The same turns and mirrors carry the whole set onto itself, and each row onto the other rows of its family. Which rows share a family with each named row? Give them in list order.
These 32 rows form 4 families of 8 rows each.
Vuvi: [ -6  54  -7 -40  23 -33 -16  13  -6  25 -22   1  -2  20  26 -10   1  19
   5 -16  32  -4  -4  21  -5  18  15   2 -34]
nare: [-10  53 -16 -30  31 -27 -16   6   0  23 -20   3  -6  21  29 -10  -7  20
   3 -22  27  -2   3  22  -3   6  11  -4 -26]
zotu: [ 11  11   6 -57  -4 -30 -11 -18   8 -21  23 -21  -5  18  -6 -25   0  16
   9  16  21 -24  -2  20 -11 -14  -5  11 -25]
mora: [  5   9   2 -58   1 -43  -4 -34   9 -21   1  -8   1  23  10 -16 -12  12
  13  22   7 -19  -3  33 -21  -8   6  28 -20]
mefad: [  9  12   4 -58  -4 -26 -11 -12   5 -25  18 -23  -3  20 -10 -17   4  22
   5  14  20 -18  -3  23  -6 -15  -7  13 -14]
mal: [-10  45 -14 -20  18 -36 -19   3  10  15 -17   6   5  14  30  -5 -16  14
 -10 -30  26  -4   0  23   6   5   0 -10 -14]
Vope: [ -6  43  -5 -27   3 -45 -22   9   8  15 -19   5  12   9  28  -5 -13  11
 -13 -28  32  -5  -8  22   9  15   1  -5 -16]
ris: [  4  45   3 -37  21 -16 -19   6  17  -7  -7  -3  -7   6   0 -10 -24   5
  14 -12  36 -29 -22  20  11 -27   7   3 -33]
Vefe: [  8   8   5 -55  -3 -43  -8 -34  12 -18  11 -11  -2  20   8 -24 -12   9
  14  21  11 -24  -3  28 -21  -9   2  21 -27]
balik: [  3  48   0 -37  12 -21 -17  13  22  -7  -8  -1  -8   6  -1  -2 -17   8
  21  -4  42 -24 -24  19   9 -23   8  -5 -31]
bidu: [  1  11  10 -57  -4 -32 -12 -10   4 -17  23 -18  -7  21  -9 -20   0  27
  13  18  19 -21  -5  23  -7 -12 -11  15 -15]
dul: [  2  43   2 -36  22 -28 -14  -8  22  -4 -19   7  -3   7  14  -9 -36  -2
  20  -8  27 -29 -22  27   0 -22  15  13 -36]
Fomu: [-14  57 -13 -36  26 -26 -12   7  -5  24 -17   3  -8  21  25 -10  -9  24
   5 -20  34  -1  -2  20   0   7  13   3 -36]
vigu: [ -3  15 -24 -44  -9 -46   3 -25   4 -15   4  -2  -4  23  28 -21   8  34
 -18  -5   8 -10  -3  17 -10  14  -9  -8  -6]
Kib: [-14  58 -13 -39  27 -33 -11   9   1  22 -24  -3  -4  20  20 -10  -6  16
   1 -18  32   1   1  24  -4  10  18   0 -29]
Tezu: [  2  45  -3 -31  15 -36 -15  -9  19  -1 -22  12  -3  14  19  -6 -30  -7
  27  -5  28 -30 -20  29   2 -17  18  17 -34]
gimum: [-11  23 -22 -60   3 -36   2 -15  -6  -8   0  -3 -15  32  23 -30  20  38
   2   4   6 -19  -5  19 -16  22  11   1 -14]
bopi: [-10  14 -19 -48 -14 -47  -2 -18   5 -18   4   0  -2  22  23 -26   9  32
 -14  -8   6 -21  -9  18  -3  19  -2  -6   1]
maned: [  4  12   3 -53  -9 -27 -17 -14   6 -16  21 -23  -8  15 -15 -17   1  23
  17  15  22 -20   0  22  -4  -9   1  11 -10]
zatu: [ -6  12 -18 -46 -14 -42  -5 -25  11 -19   7   1   4  18  27 -18   5  33
 -15  -5   7 -14  -3  19  -9  18  -3 -10  -4]
Kuri: [ -4  25 -18 -66   5 -29   8 -17  -8  -3  -2   2 -14  29  20 -19  20  40
   0   2  11 -13  -9  17 -16  25  11   4 -14]
noni: [-14  47 -10 -28  10 -44 -16   7  14  12 -20  -1   8  10  21  -6 -18   9
 -16 -29  32   0  -3  24   8   8   4  -6 -15]
siz: [  4  48  -4 -34   7 -23 -19  12  12  -8 -11 -11  -8   2  -4  -5 -19  16
  21  -5  40 -26 -24  20  15 -25  10   1 -29]
fab: [  0   8   2 -51  -6 -46 -11 -36  12 -12   5 -10  -3  17   4 -14 -15  14
  24  21  10 -21   0  32 -17  -2  11  25 -13]
tiz: [-13  45 -12 -22   8 -41 -16   0  10  14 -15   7   7  12  29  -5 -24  15
 -13 -30  32  -3  -6  21  12   5  -1  -3 -19]
bap: [ -6  24 -21 -60   4 -27  -1 -19  -4  -8   4  -5 -11  29  25 -23  20  42
   3   7   9 -11   0  18 -20  19  11  -4 -21]
sigi: [  0  45  -5 -32   9 -41 -13  -9  18  -3 -29   3  -2   3  15  -4 -35   6
  28   0  27 -27 -25  29   2 -17  20  15 -33]
vopo: [ -3  24 -27 -54   5 -36   7 -21  -7  -8   2  -5 -14  30  27 -24  18  40
  -5   4   9  -9   1  17 -19  15   2  -4 -18]
Vaga: [  6  47  -2 -32  12 -18 -21  13  14  -6  -5  -3  -7  11   0  -8 -15   3
  17 -13  41 -29 -20  20  16 -25   6   1 -29]
gos: [  0  46  -1 -35  14 -36 -12  -6  28  -3 -22  11  -3   7  16   0 -31  -1
  27   1  31 -25 -25  28  -3 -16  16   7 -34]
kir: [ -2   8   8 -55  -3 -49  -8 -30   9 -14   9  -5  -2  23   8 -17 -16  18
  19  23   8 -21  -6  31 -18  -6  -2  27 -18]
lepo: [ -4  13 -15 -51 -14 -42   3 -21   6 -15   2   5   1  18  20 -14   6  32
 -19 -10  10 -14 -12  18  -4  24  -4  -3   3]

The rest of the family of Vope: Vuvi, maned, Kuri, siz, fab, sigi, lepo
The rest of the family of vigu: nare, zotu, mal, ris, Vefe, dul, vopo
The rest of the family of mefad: mora, Fomu, Tezu, zatu, tiz, bap, Vaga

The same turns and mirrors carry the whole set onto itself, and each row onto the other rows of its family. Which rows share a family with each named row? Give them in list order.
These 15 rows form 3 families of 5 rows each.
L: [  4  -1  13   3  -2  -5 -12  24]
A: [ 14 -14  -3  -7 -11 -28  15  17]
Q: [  3  16  -8  -2 -10 -34   2 -14]
Y: [ -1  22  -4 -15   2  -1  21  -5]
W: [-10  -7 -14  13   4  10   8   7]
C: [-17 -15  -3  13   8   1   8  -4]
S: [ -2 -13   1  13   4  10   4  -8]
E: [ 19 -15 -16 -11 -16 -14  10  16]
D: [ 23  -7  11   3  -8   0 -11  12]
R: [  1  13   2   2   4  -4  23 -19]
G: [ -1  21  -2  -3   5 -13  27  -3]
M: [ -1  15 -20  -9 -13 -28  -9  -1]
N: [  8  -7  18  -8  -3   4 -10  13]
J: [ 23  -8 -15   2 -18 -27   8  10]
Z: [ -9   4 -13 -16 -12 -29  -3 -10]

The rest of the family of C: E, G, M, N
The rest of the family of Q: S, D, R, J
The rest of the family of L: A, Y, W, Z

The same turns and mirrors carry the whole set onto itself, and each row onto the other rows of its family. Which rows share a family with each named row? Give them in list order.
These 36 rows form 9 families of 4 rows each.
Farak: [ -6   0 -15  -3 -24 -17   3   7  -4   6 -19 -15 -12  12  10 -12   0  16
  13  -5]
veg: [-11  -3 -40  17   2 -10 -20   8   3 -16   2 -12  -7  13  21  -6   2  -4
   2   3]
tet: [  8   7 -10  -8  17  22   2   9  -2  -4  37   2  -2  -7 -21   1   3   3
 -10  -3]
galo: [ -7 -10 -28  19   6 -21 -10  -1   8 -16 -16 -11 -16   4  16  -2  -1  -5
   6  10]
zulaz: [  3  -4   4  -9   2  19   3  -1  -5   3  -6  19   2 -18 -30  -2  -5  12
 -12  -9]
vaked: [  1   0  -9   7 -24 -15  -4  13  -1   2 -22  -4 -19  10  16  -7   0   9
  17  -3]
Rozo: [ -4   3 -17  16 -18 -11  -5   7   2   5 -23   0 -17  22  16  -3   0  15
   5  -5]
nopa: [  0  -5 -14  12 -13 -16   8   8  -7  -3 -19  -8 -14  18  19  -4  -2  21
  13  -3]
kimuk: [  3   1  -3  -8  -2  17   9 -14   1  10  -1  14  -1 -21 -34  -1   2   6
  -5 -14]
lepud: [  0   1   8   0   5  16  14 -11 -11   3  -1  18  13 -20 -20   1  -3   8
  -6  -8]
sepot: [ -4  -3 -30  15   5 -17 -17   6  -9 -13  -2  -9 -14   3  29  -7   5 -13
   3   6]
filuz: [ -3   1 -34  13  -4 -11 -17   1  -1 -21  -6 -12 -15  -5  27  -9   9  -7
   5  10]
miki: [-13   4 -12   4 -13  -8  -4   9  -3  -7 -28  -8 -12  13  17 -15   3  18
  15   6]
Ged: [  4   3  -6  -6  23  26   9  15  -8 -11  28   5  -3  -9 -19  -3   5  -6
  -9  -2]
Fipom: [ -5  12 -16   6 -16 -14  -7   6   3  -4 -24  -7 -19  17  10 -13  -1  22
  12  -1]
somep: [ -5   0 -27  17   0 -16 -20  15   5  -5   3 -10 -19  10  26  -4   1 -10
  -2   4]
rere: [  4  17   6  -1  14  21  11   8  -2  -6  23  -2   1  -4 -28   5  -5  -7
  -4  -4]
dol: [ -3   1   9  -2   7  28   5  -9 -10  10   4   7  -2 -13 -27  -1  -2   6
 -12 -16]
ture: [  4  15  -6  -9  11  28   8   5 -11  -2  29   3 -13 -11 -25  -9   7  -3
  -8  -1]
sekib: [  5  -6   0 -10  -1  17   9 -15 -11  17   5  11   1 -11 -29   3  -2   2
  -6 -11]
gesuf: [  5  10 -13   1  10  25  10   5  -3  -8  31   8  -2 -11 -24  -7   6 -14
  -6   8]
tuz: [ -1  19  -9 -13  11  30  -1   5  -1 -12  25   5 -13 -12 -23  -4   4 -10
 -11   3]
mezen: [-10  -3 -13  11 -11 -19  -4   5  -9  -4 -20  -9 -24   9  12 -16   5  13
  21   2]
pinef: [-15  -3 -36   8   2 -15 -23   1   1 -10  -6 -12 -18   1  24 -12  10  -1
   5   1]
dutu: [  0   1  -2  -5  -2  16  12  -4  -8  -2  -3  23   5 -18 -36  -3   1   8
   3  -7]
ros: [ 12  11  -5   1  19  31  -3   1  -3 -13  28   8  -5 -12 -12  -3  10  -7
  -4  10]
Paku: [  2   2 -41   4   4 -20 -12   6   2 -22  -8  -8 -16   8  21  -8   5   0
   5   6]
nif: [ -3   1   3 -13  -1  20  10 -14  -3  10  -6  14   4 -17 -20 -12  -9  13
 -11  -4]
moza: [  3   3 -11  -7  15  22   5  12  -6 -19  24   6  -5 -20 -28  -6  -2 -12
  -8   3]
Gotim: [  9  17  -8  -9  17  23  10   4   4  -1  27   9   2 -12 -16   3   7  -9
 -12  -5]
libe: [ -9   4 -23   6 -12 -13   0  15  -1  -9 -13   4 -32  12  20 -12   9  18
  10   3]
Zusu: [-10  -3 -37   4   0 -18 -23   5   6  -8   2 -12 -24   6  16  -3  11  -7
   5   4]
dok: [ -4   6  -8  -9   0  16   1  -8 -13   5  11  22   0 -20 -23   6   1   0
 -16 -21]
roziz: [  1  -5 -37  11   5 -12 -24   9  -5 -17   5 -19 -11   7  17   2  15  -4
   7   0]
Nage: [  3   4 -13   8 -11 -12   5   9   1  -9 -21 -12 -17  17  24  -9   2  12
  18   1]
Riku: [  5  -1   2  -7  13  13   7 -12  -7   4   2  13  13 -18 -27   3   1   6
 -10  -9]

The rest of the family of sekib: tet, filuz, miki
The rest of the family of ros: Farak, nif, roziz
The rest of the family of dutu: Rozo, somep, moza
The rest of the family of Nage: ture, pinef, Riku
The rest of the family of tuz: nopa, lepud, Zusu
The rest of the family of Gotim: dol, mezen, Paku
The rest of the family of Fipom: kimuk, sepot, Ged

